In the rows, 128 means zero.
Each named turn below is shown by a few rows before and after it. Which turns, in which order, take the first row of each later pair to the second? The first pair is answered.
Q (before |-> after):
[149 149 136 115 101 104 100  97 181 113 150 159] |-> [146 146 133 113 100 107 101  95 180 113 153 158]
[127 129  98 167 156 155 145 102 130 160  79 143] |-> [141  67  98 130 172 153 125 146 128 112 144 127]
[130 147 119 120 122  98 100  83 145 128 136 151] |-> [138 131 104 116 125 118 105  87 150 120 150 146]
[123 142 119 126  64 180 165 137 136 107 154 117] |-> [117 130 159 108  69 138 146 165 120 103 170 113]
W (before |-> after):
[146 115 120  92 138 104  70 136 152 101 167 130] |-> [153  76 109 115 161 127  88 116 150 105 157 140]
[141 120 127 111 164 109 105 149 115 117 120 117] |-> [149 113 122 125 173 118 114 143 115 122 115 121]
[142 108 101 120 184  99  92 155 115 127 125 119] |-> [139 107  92 131 192 104  96 142 115 135 113 123]
S (before |-> after):
[106  97 125 116 149 142 102 140 109 124 124 123] |-> [108 100 126 104 124 144 105 148 120 109 149 120]
[119  93 147 142 133 122 123  92 151 135 151 161] |-> [ 92 124 155 151 132 147 152 149 105 151 104 114]
[132 125  90 121 142 137 103 104 178 124 139 150] |-> [109 149  97 134 152 160 132 155 129 139  94 107]
L (before |-> after):
[131 100 131 129 148  82  88 120 123 148 139 146] |-> [123 125  83 154 153 142 124 134 107 153  93 116]
[132  98 109 108 156 109 127 153 117  98 164 129] |-> [129 155  73 119 135 145 151 153 112 107 132 108]
[116  93 153 121 138  93  99 109 137 134 152 162] |-> [113 103  96 152 160 168 140 130 113 140  99 126]
[133  65 141 142 103 179 173 132 126  91 176 121] |-> [130 133 131 138  60 188 180 123 133  98 159 113]
Pairs:
(2 to 4 turns a pair)
[122 111 159 135  75 144 160  98 136 128 159 143] |-> [115  87 173 120 104 126 148 150 105 124 160 120]	W then Q then L then Q
[137 121  84 142 190 120 111 110 138 150 106 134] |-> [132  77 102 125 170 155 139 152 121 112 155 106]	W then S then W then W
[149  76  89 160 175 151 117  89 169 111 137 120] |-> [117 140 164 165 168  79 109  87 144 166  82 134]	Q then Q
[130 140  84 128 155 153 130 159 114 134 103  94] |-> [130 156  97 133 161 113 106 125 126 159  83 120]	L then S then L then L
[128 175  85 122 142 139 134 164 117 148  95  68] |-> [150  79  88 108 185 125 105 156 131 120 156  93]	S then Q then L
[127 134 126 141 152 116 123  73 156 157 120 167] |-> [108 128 168 149 125 136 161  90 135 165 114 162]	S then L then W then Q
[139  69 156 124 161 129 144 116 132 132 134 155] |-> [123 162 168  95 103 120 143 164 120 122 127 113]	Q then L then W then W
[132 178  85 146 100 175 165 126 138 144  95 107] |-> [140 152 138 129  80 100 128  75 174 147 143 160]	L then Q
[123 119 186 111  86 116 135 151 128 108 175 125] |-> [113  96 167 131 172 102 120 175  92 139 121 109]	S then L then Q then Q
[134  93 150 112 142  96 100  94 118 163 152 153] |-> [130 106 113 147 153 141 128  79 116 175 109 142]	Q then L
[133 144 125 141 113 136 136  94 145 132 135 130] |-> [136 123 110 123 132 138 117 127 138 110 160 110]	L then L then W then Q
[121 142 157 125 118  67  93 133 123 119 154 156] |-> [124  78 148 157 156 100 115 103 122 125 139 172]	W then W
[112 176 147  92  72 113 115 149 100 111 122 108] |-> [119  47 135 129 164 136 122 122  89 122 113 139]	L then W
[108 147 163 142 107 129 153 117 122 143 108 129] |-> [116 135 131 129 107 162 157 152 124 109 131 102]	Q then Q then L
[135  89  99 131 168 153 122 151 121 106 134 122] |-> [115 152 166 118 136  77 104 139 117 141 115 140]	Q then W then L then L
[145 165 126 114 134  94  91 123 142 135 116 140] |-> [150 126 114 124 179 106  95 134 126 134 105 137]	L then W
[120 145 144 101 183  85 117 151 120 136 116 121] |-> [127 158 142 112 165  83 117  96 146 143 120 151]	Q then L
[140 108  66 143 175 152 133 102 124 104 124 104] |-> [107 182 143 134 140  87 131 119  98 147  87 103]	Q then S then Q
[136 159 109 119 134 105  96 146 132 115 131 123] |-> [124 168 137 150 122 118 132 122 122 143  96 139]	W then Q then W then Q
[146  79 107 124 156 100 105  86 186  99 147 163] |-> [138 104  58 126 171 163 135 155 151  90 117  99]	L then L then S then Q
[102  95 190 163 162 116 150 136 100 194  78 142] |-> [100 135 201 134 140  76 122 163  97 184  92 130]	W then L then W
[114 120 122 135 152 121 102 114 127 165 102 146] |-> [119 121 102 135 107 174 135 118 138 133 135 133]	S then L then Q then Q
[140  39 112 130 156 157 131 115 143 102 160 141] |-> [111 131 151 170 136 129 151  73 133 174  73 160]	Q then Q
[130 110 118 142 108 155 139  72 157 131 150 150] |-> [122  97 159 112 124  94 107 113 138 125 170 143]	W then Q then W then Q
[129 137  82 149 183 123 108 120 119 155  82 133] |-> [125 148  91 125 182 111  94 160 106 137  97 110]	W then L then L
[124 158 180 138 105 102 144 105 109 151 105 144] |-> [140 132 175 124  93 100 130  86 135 130 150 161]	Q then L then Q then Q
[151 170  44 148  96 160 133  82 179 141  93 119] |-> [145 176  85  83  72 131 110 179 153  94 157  75]	S then W then Q
[112 168 137 140  92 148 171 115 108 141  85 123] |-> [119 168 154 120  72 113 143  88 144 129 126 151]	L then Q then W
[125 164 120 103 102 155 120 184  99 125 113  45] |-> [131 170 104 112  99 171 129 169 110 130 108  45]	Q then Q
[147 149 128 102 101  83  93 138 126 107 152 135] |-> [149 120 120 122 160  79  94 143  98 136 112 133]	S then Q then Q then Q
[121 167 112 117 132 129 122 194 112 117 105  97] |-> [123 160  90 125 131 155 129 182 123 112 114  93]	Q then Q
[127 133 109 151  99 177 165 139 116 120 106 108] |-> [120 162 141 124  70 137 147 156 117 114 128 104]	Q then L then Q
[117 159 183 127  63 138 155 126 127 138 124 126] |-> [116 138 203 124  80 118 149 126 115 147 120 134]	L then Q then W then W
[141  94 112 132 150 122 117  99 148 128 140 156] |-> [127 170 120 128 132 102 117 116 135 147  99 134]	Q then Q then L then W
[140 132 106 161 136 126 135  69 149 165  93 164] |-> [155  70 100 136 151 121 118  85 156 129 156 164]	L then Q
[133 102 118 139 130 153 147 124 125 113 159 125] |-> [122 145 156 116 105 106 132 142 116 120 151 119]	S then L then Q then Q
[123 111 142 135 175  93 131 121 101 162 111 131] |-> [122 136 153 114 155  71 121 142 105 153 126 118]	W then W
[150 158 132  99 112 127 129 158 157 108 140 114] |-> [138 155 140 103 132 118 133 175 132 121 121 105]	L then L then Q
[142  93 126 103 120 148  83 108 147  98 182 131] |-> [143  84 118 107 126 158  87 113 141  98 175 129]	L then L then L
[143 109  67 130 173 167 116 186 105 142 126  75] |-> [146  70 126 110 182  83  67 152 123 145 167 127]	W then L then L
[131 107 114 118 124 140 123 117 144 102 157 133] |-> [113 123 154 142 131 113 133 100 126 141 116 151]	Q then W then Q
[157 118  72 122 153 129  96  93 137 139 120 101] |-> [151  82 131  96 122 113 106 128 123 113 176  94]	S then L then W
[145  88 154 113  63 151 170 151 119  95 185 121] |-> [161  42 113 152 155 142 148  85 131 133 139 163]	L then S
[145  95 102 162 141 174 149  86 151 126 139 148] |-> [128  95 164 147 100 150 158  99 146 123 166 150]	S then L then W then W
[120 145 133  94 151  81  81 182 100 122 132 101] |-> [138 126  75 161 155 154 128  71 147 151  89 147]	S then W then Q then Q
[149  86 127 103 171  93  82 143 133 108 153 135] |-> [149 110 109 148 182 116 107  84 144 150  92 155]	W then Q then Q
[130 177 114 120 118  85  68 156 134 130 158 130] |-> [128 133  70 158 148 173 125 169 116 124 135 104]	W then L then W
